A single turn carries every row of the set below to another of its rows. Some are shown first; where does it send the rows asked next?
zoma: [ 11 -26  29 -35  -8 -11 -62  14  33 -18 -12  49  43]
kolol: [-10  39 -11 -36 -30  42 -13 -28  15   0 -21   1  42]
gofud: [-24 -68  35  36   7 -10  12 -36 -18  -7  39   2  21]
sofan: [  6 -64  26  35  15  -2  12 -44 -19  15  61  16  16]
Fuler: [ 22  -5  -3 -25  77  38 -34 -40   0  32  19  -3  51]
feteg: [  1  24  -5 -47 -27  60  -6 -26  18  15  -4 -24  35]
timam: [  3  25  -4 -30 -11  75 -17  -6  27   3 -14 -13  31]
ninuz: [  1  29 -20 -36 -23 -10  49   3 -33   5  -9 -16 -16]
pagum: [ -6   1 -13 -34 -19  -3  56   8 -31  18  10  -9 -37]
lavon: [  6   3  12 -36 -31 -35 -38   7  23 -22 -16  54  38]
kul: [ 43   6  16 -50  29  15  54  34  -7 -20  52   9   1]
Kide: [ 13 -12 -28  20  52 -46 -19  27  33  15   3  36  -2]
Notik: [-26 -48   7  50   3  10  24 -43  -6  12  47   3  25]
Gage: [ 35  -1  21 -27  38  18  61  38 -11 -18  43 -11   6]
Gasar: [ -6   1 -13 -51  68  30 -38 -43  -5  20   4 -21  48]
naso: [-36 -58  27 -25   9 -47   2  -7 -50  -5   5  39  -9]
filus: [-39 -24  13 -32 -17 -48  11 -28 -54  -8   4  38  11]
pazir: [-10  -4  -1 -40  77  24 -24 -33  -5  13  16  13  77]
gezas: [ 10  -8 -24  17  27 -22 -35  23  47   2   4  48 -22]
rezi: [ 11   1  15 -51 -13  -9 -52  15  40 -10  -8  58  34]
bezer: [ 59  -1  17 -26  44  24  52  20  -6   5  57   5   6]
guso: [-16 -62  28  26 -16  -1   5 -50 -12  -4  53   4  19]
mizul: [  9 -16  -7  28  43 -22 -38  31  49  -9  -4  47  -2]
felu: [ 53   1  18 -24  21  11  52  37  15 -16  49  -3  32]
tedig: [ -1   3  -1 -30  72  44 -30 -26   7  11  -4 -23  55]
gugir: [-36 -50  18 -34  -7 -53 -13 -25 -38   9   8  38   4]
Bib: [  1  -3  -8 -24  -3  10  53   9 -40  15   1 -34 -33]
sif: [ 33 -20 -13  25  49 -19 -37  12  37  18  18  56  -6]

lavon turns into kolol
zoma turns into timam
pazir turns into felu
Where do these go?
gezas turns into Gasar
tedig turns into Gage
Fuler turns into bezer
rezi turns into feteg

